In the data rows, the value 128 means zero.
Here are some points:
[156  75  94  99 164  70  80  94 119 113 189  66 188  68  73  81  68 189
 183 174 183  76  81 117  71]
[ 87 144 132 114  88 169 149 170 142 128  90 112 157 144 149 135 129  98
  92 121 168 152 134 162 140]
[156 128 162 145 103 162 156  94 149  90  97 127  81 174 118 173 136 128
 145  75 122  76  88 178  86]
[171 144 139 145  96 116 126  79 142 174 105 135  89 182 187 158 129 136
 153 182  99 121  81 155  71]
[ 87 166 132 122 157 154 164 170 119 151 112 120  96 121 111 165 121 113
  99 159  99 175  88 132 125]
[110 151 124 122 134  78 133  71  96 159 166 165 111 159  80 173 174  75
 153 159 115 144 126 139 163]
[110 136 154 130  88 131 126 170 142 182 150 120 165  91  95 120 144 121
  99 113 183 175 172  94  94]
[171  75  71 183 103  70  65 185  66  67 189  82 188  68 187  66  68 189
  69  75  77  91 187  71 185]
[ 80 174  78 175 149 154 133 132 142 159 143 150 111 121 149 135 144 113
  99 144 168 159 157 109 117]
[133 105  78  99 141 154 103 132 157  98 135 150 157 136  88 127  91 121
 168 159  84 152 149  71  79]
[171  83 124 107 157  93 111 132 126 128 135 135 157 121 126 165 144 159
 153 136 145 106 157  94 170]
[125 121 154 107 179 108 133  94 126 174 105 165 172 136 149 120 136 144
 160  91 160 106 149 117 163]
[118 128 139 130 157 124  88 109 157 106  90  74  89 121 134 112 159 144
 153 113 130 137 157 155 185]
[156 121 132 168 187  93 133 109  66 144 128 165 172 136 103 127 129 144
 130 159 153 159 134  86 185]
[141 144 170 137 103 116 126 139 157 136  74  74  73 129  95 112 136 113
 145  75 153  76  73 155  71]
[186  83  78 122  80  86 126  94 134  98 181 112 150 106 172  89 129 121
 175 136 115  76 119 139 178]
[ 95  90 132 122 179 124 156 117 149 106 143  74  96 136 118 104 159 121
 145 144 130 144 180 155 170]
[171  67  94 122 157  86 118 155 111 106 158 135 127 144 118 112 129 136
 137  98 130 152 104  79 163]
[148 174  94 152 118  78 156 101 134 106 143 150 127 129 118 142 114 128
 107 121 122 137 111  79 170]
[125 174  78 107 134  93 141  71  96 182 181 150 172 136  95 127 121 128
 153 129 176 159 134  94 178]
[163  67 185 191 103 154  65 101  66  67 181  66 188  68 111  66  68 189
  69  68  92 175 187  71 125]
[ 95 159 139  99 103 177 156 147 134 151  82 158 134 152 172  97  98 136
  69 152 138 167 126 124 163]
[ 72 121 162 168 118 162  80 170 149 128 173  89 119 106 179 104 144 174
 145 159 183  83 126 178 102]
[148  75 101 122 187 116  65  94 149  75 173 158 188 121  80 104  91 136
 183 174 122  68  96 155 125]
[171 151 170 114 187 124  95  71 134  83 189 120 180 182 179 165  83 144
 183 182  99  83 126 178  71]
[118  90  78 114 118 116  88 124 104 144 105 127 127 113 141 104  91 151
 122 113  77 137 157 162 132]
[179  67 147  99 111 146 133 124 119 121 166  74 111 152 149 120 159  98
 145 113  92  99 111 139 155]
[ 87 105 101 168  80 162 156 170 142 106  97 158  96 121 141 112 152 128
  69 121  99 114 104 132 147]
[118 121 139 145 149 162 141 101 119 136  82 173 165 144  88 150 174 106
 168 174 183 121 142 162 140]
[ 87 182 162 145 118 162 133 170 157 159  90 158 111 144 156 104 144  90
 115 106  99 152  96 101 170]
[102 144 124 107 111 169 156 147 164  98 150 158 127 136 126 120 106 128
  92  98 145 182 126 162  71]
[ 80  75 170 191 187 131  65 185  66  67  74  66 188  68 187  66  68 189
  84  68  99  83 187 132  71]
[ 87 144 116 114 141 146 103 139 134 121  90 165  96 113  88 127 136 128
  77 174 168 175 126 117 109]
[186 159 162 160 187  78 126 109 142  75 135 127 150  91 179  81 114 166
 183 106 153  68 134 155 102]
[171 159 154 122  96 185 141 101 111  98 150 150  89 152 126 150  75 159
 130 121 107 106 119 139 147]
[102 113 109 152  88 162 133 155 172 121 105 127 142  98  88 142 106 106
 107 144  99 175 142 170 117]
[163 136 185 114 157 124 149 155 134 136 128 104  96 121  88 127 159 136
 107  83 168 137 134 178 185]
[163 174 170 107  88 139 111  79  88 144 166 112  73 159 141 135 136 128
 107  75 115  83  88 185 140]
[171 159 177  92 172  86 118 124 142  98 135 104  89 106 164 142 144 106
 168  75  84 175 142 162 102]
[110 159 132 130  88 185 133 185 157 128  90 158 119 113  88 104 106 106
  92 136 122 137 134 139 132]
[ 95 159 132 130 111 185 156 155 157 151  82 142 104 129  95 127 167  90
 107 136  92 159 111 155 117]
[ 87 144 101 122 103 162 126 185 142 144  90 150 134 113 118 127 136 136
 107  98  99 167 164 124  94]
[ 87 151  86 122 126 162 118 155 142 136 143 150 104 136 134 150 174  98
  84 113 168 152  88 124 125]
[ 95 136  94 145 111 108 118 101 119 159  74 165 142 136  88 127 121 113
  92 152 176 137 111 132 147]
[148  75  86 122 157 116 133 147 119 113 120 127 165 152  73 135  98 128
  92 129  92  83 164 162 155]
[148 136  94  99 172  70 111 162 126 106 173 104 172 144  95 112  75 166
 153 167  77 121 119 124  79]
[118 166 147  99  80 116 149  94 149 106 105 135  89 121 126 127 159 121
 168 159 138 106 104 170 102]
[179  75 185 191 187 116  65  71  66  67 189  66 188  68 156  66 167 189
  69  68 183 159 180  79 102]
[102 174 162 122 103 139 141 132 157 182 120 120 142 129 179 142  83 128
  99 136  92 167 180  86 109]
[133 144 185 130 111 131 126 132 149 159 135  97  96 136  88 120 159 136
 115  75 183  76 104 178 155]
[110 151 116 122  73 124 141 170 119 159  97 135 142 113 118 158 152  83
  84 152 138 182 157 162  94]
[156 151 177 122  80 124 118 155 134 166 105 104  81 144 134 120 136 136
 175 129  92 137 119 178 140]
[133 121 139 152 157 139 133  86  96 113 150 150 134 144 156 135 159 121
 168 182 138 121 157 101 155]
[141  75  94 114 134 108 118 109 111 144 120 120 150 144 111 135 159  98
 175 113  84 167 149 147 185]
Then 16 other points, each followed by its number:
[ 87 136 116 137 141 162 118 162 157 159 120 112 104 121 172 120  91 128
  84 129 115 152 111  86  86] 0
[156  90 101 122 157 139 149 132 119 159 150  89 134 121  80 173  98 159
 145 144 160  91 104 117 102] 1
[141 128 185  99 134 101 111  94 142 128 112 127  89 167  88 120 144 121
 137 136 138 144 104 170 117] 2
[ 72 136 124 137 111 169 126  94 164 128  97 120 119 129 179 158 159 151
  84 144 145 129 142 124 163] 3
[ 95 144 154 137 118 169 141 170 149 144 112 150 104 152 156 173 152  90
 107 144  84 159  96 147  94] 4
[ 95 166 170 137 111 154 156 178 164 136 135 158 119 129 172 142 159 113
  92 121 153 167 126  94 102] 5
[148 174 154 122 149 185 133 132 126 128 128 112  81 159 111 127 159 121
 137 159 130 114 157 155 155] 6
[148  83  94 122  88  93  65  79  88  90  97 158 172 136 118  97 144 144
 137 144 160  76 126 117 132] 7
[156 128 124 107  80 124  73 117 126 144  90 120  81 152 141 120 152 151
 107 152  69 137 142 147 132] 8
[102 128 162 183 118 139 141 147 126 113 158 158 119 106  95  97  83 136
  84 106  84 159 111 117 102] 9
[141 136  94 137 111 108 118 101 126 144 112 120  81 152  80 135 129 136
 153  83 130 144  88 185 178] 10
[118 121 170 145 118 124 133 124 119 144 128  82  81 152  95 150 106 113
 153 113  99 152 104 109 170] 11
[102 105 177 114 111 162 141 162 111 159  82 112  96 121 141 150  91 166
  77 167 145 182 149 117  71] 12
[118 159  86 130 157 108 156 124 149 121  97 135  96 144 187 158 136  98
 137 129 145 152 119 117 132] 13
[163 136 170 107 172 108 126 147 111 128 150 127 142 136 111  97 136 113
 160 136 176 137  88 178 163] 14
[ 87 121 177 130 103 146 156 162 134 128 112 142  89 121 134 142 136  83
 115 113 122 167 104 139  94] 15
Which of these numbered points is nearest to each point below, ignoring the 3 directions in which the first points spread most? Its number follows each.
[163 136 154  76 164  86 156 147 126 159 158  82 104 144 141 127  91 113
 145 121  84 159 126  94 155] > 11
[186  75  71 191 157  93 103  86 111 128 120  74 172  68  73  81 144 182
 168  83  84  68 172 178 185] > 10
[ 80 144 147 130  96 169 149 178 142 121  90 142 111 121 156 158 182  98
  84 174  92 167 134 101 125] > 4
[179 174 185 122 126 177 111  94 142  98 150 135 127 129 141 112  91 151
 160 167  92 114 134 162 147] > 6
[171 174 162  84  73 124 111 162 119 136 143 142  89 144  95 120 129 128
 122 136  69 121 119 178 163] > 8
[ 95 113  71  99 172  78 126 109  96 166 128 158 172 144 111 150 121 144
 168 121 160  83  81 124 185] > 10
[133 105  71 160 172  93 141 101 119 128 128 150 104 144 187 158 159  90
 153 159 160 137 149 101 102] > 13
[ 87 151 162 122  96 162 171 124 149 144 128 135  96 144 134 135 144 121
  84 106 176 114 126 101  86] > 5
[148  67 109 130 149  93 164 162 157 136 135 127 134 152 149 104 167 182
  99 152 153 137 180  86  94] > 5
[179 144  71  84 172  70 156  71  88 174  90 158 165 144 156 150 136 106
 145 167 145 144 119  79 178] > 13
[ 87 136  71 152 141 131 111  71 119 144 173 142 150 152 141 165 129 144
 137 174 153 106 134 109 140] > 3
[118  75 132 130 103 101  95 109 104 128  90 158 188 113  73 142 144 106
 168 159 183  99  88  94 185] > 7
[125 136 116 168 179 124 103  71 157  83  97 104  96 113 118 127 144 144
 107 167 138 121 111 117 147] > 3
[156 136 124  76 103  93 179  71 111 144 166 158 134 136 164 142 129 128
 153 167 168 144  81 101 155] > 5
[148 128  94 114 111 131  88 101 111 113 150 158 180  83 103 150 129 106
 183 129 168  68 111 117 170] > 7
[133  90  78 137 111 139  88  94 164 106 120 135 172 159 134 112 174 151
 168 121 183  76 134 101 140] > 7
[148  83  86 107 164 162  80 185 134 144 173 104  81 113 111 127 129 151
 145  75 107 114 104 185  79] > 1
[171  75  71  84 172 101 103 109 119 106 143 165 180 121 111 104 159 106
 168 136 160  68 104  86 155] > 7
[156  98 170 114 157 139 118 109 119 144 105  89 142 121 111 158  98 128
 153 121  69  99  88 185 170] > 11
[148 182 132  92 187 108 149 170 142 113 150  97  89 106  80 120 136 159
 160 159 138  83 111 139  79] > 1
[163 144  94 130 149 139 111 170 164 144 112 150 150 167 118 165  83  98
 168 182  84 137 104 155 109] > 4
[ 87 128 124  99 103 169 133  86 164 121  97 158 119 121 149 104 114 121
  92 129 138 167 126 101 147] > 3
[ 87 128 139 183  96 124 126 147 126 144 112 165 172 113 111 120 152 113
  99 113 183 144 164  71  94] > 5
[141 121 177 122 157 131 149  94 126 106 150 104 119 113 103 142 106 113
 183 144 153 152  81 170  94] > 15
[171 128 162  76 103 108 149 117 134 136  90 120  81 152 172 120 121 128
 130 174 130 152 119 124 163] > 8
[171 144  86 122 187  78 156  71 119 159 150 127 157 136 187 158 144 121
 160 136 153  91 157  86 163] > 13
[171 174 124 130  88 139 141 124 111  83  90  97  89 136 111 165 106 144
  84 152  69 144  96 178  71] > 8
[148 136 116 160 118  78 118  71 104 151 135 180 142 144  88 158 144  98
 145 174 130  83 134 101 155] > 7
[ 95  98 154  84 141 162 149 147 180 136 181 150 142 121 141 150 136 113
 137 152 130  99 126 109 132] > 5
[ 95 128 124 145  80 146 164 162 126 174  82 173  89 152 172 173 144 121
  92 106  99 129 111 132  71] > 4
[ 80 166 139 160 111 116 149 162 111 151 173 150 127 136 134 150  98 144
  77 121 115 159 104 147 140] > 9
[186  67 101 191 164 108  65  71  66  75 189 104 180  68  88  66  68 189
 183  83 183  68 172  71 155] > 10
[ 95 151 132 122 149 177 126 170 126 166  97 135  73 106 141 135 144 174
  77  98 153 175 172 117 147] > 6
[ 80 159 124 152  88 185 156 109 142 166 105 150  73 121 172 104  75 144
  69 136  99 137 119  79 117] > 0
[163 136 177 114 103 108 149 109 142 121  82  97 127 152  95 127 159 106
 115 121 115  76 126 178 155] > 2
[118 113 147 152  96  86 141 155 104 159  74 142 134 136 149 135 106 144
 115 167 183 159 164  86 163] > 12
[186  90 101  99 134 139 126 109 142 113  90 127 134 106 141  97  83 136
 175 144  77 152 126 139 132] > 8
[179  83  71 191 187 101  65 170  66  90 189  66 188  68 187  66  68 189
  69  68 145 144 187  79 155] > 13
[ 87 159 116 160  80 124 133 178 142 151  97 112 119 121 111 127 144 166
  84  98 130 137 142 101 102] > 1
[179  83 101 191 103  93  65 162  66  75 181  66 180  68 134  66  68 189
  69  68  69  68 187  71 140] > 8
[186  90 177 130 111 146 156  86 142 166  97 142 104 152 156 142 136 159
 137 152 138  68 104 132 170] > 3
[125 113 124  99 111 146 149 117 134 144  90 165 111 152 126 142 106 136
 175 129 168 159 142 117  79] > 12
[ 95 159 116 107 134 185 164 155 126 159  90 158 119 167 164 142 152 106
  99 152  84 152 111  94 147] > 4
[163 182 162 107 111 169 164 155 157 166 135 112  81 144  80 142  83  90
 107  75  69 121  96 147 125] > 9
[102 136  78 114 126 154 149 109 149 159 150 135 180  83 111 112 121 128
 115 136 138  99 126 162 140] > 1
[102  98  86  99 164 108  95 117 142 144  82 120 127  91  73 135 114 113
 160 113  99  83 119 139 147] > 10
[133 166 109 114 111  70 141 124 134  75 112 142 150 174  95 104 152 128
 137 152 130 144 126 139 125] > 2
[110  67 185 191 164  78  65  79  66  75  74  66 142  68 179  66 114 189
 130  68 115  68 187 185 163] > 3
[125 121  78  99 103 101 156 117 134 128 120 135 104 136  95 150 129  98
  99 152  84 106 111 147 163] > 8
[163  98 185 130 141 116 141  71  96 159  90 135 119 136  95 120 136  90
 130 106 160 137 119 132 140] > 2
[110 166  78 160 164  93 149 132 157  98 128 150 134  83  73 120 152 121
  99  98  77  99 149 139 178] > 10
[156 121 101 107  96 169  95 101 104 121 120 120 172 129 118 135 106 144
 145 136 122 137 149  86 102] > 8
[118 105 162 122 111 185 149 139 126 113  74 158 111  83 164 135 106 151
  84 113 130 144 149 101  79] > 12
[163  83 154  99  96 169 149 109  88 136 135 112  89 159 111 150  98  98
 175  68  77  83 180 178 132] > 11
[118 136  94 137  88  93 149  79 104 128 150 173 134 121  95 127 144 113
  77 136 160 121 134  94 155] > 7
[179 174 139 114  88 108 126 178 119 121 128 142 111 121  88  89 129 159
 130 129 183 144  96 155 163] > 14
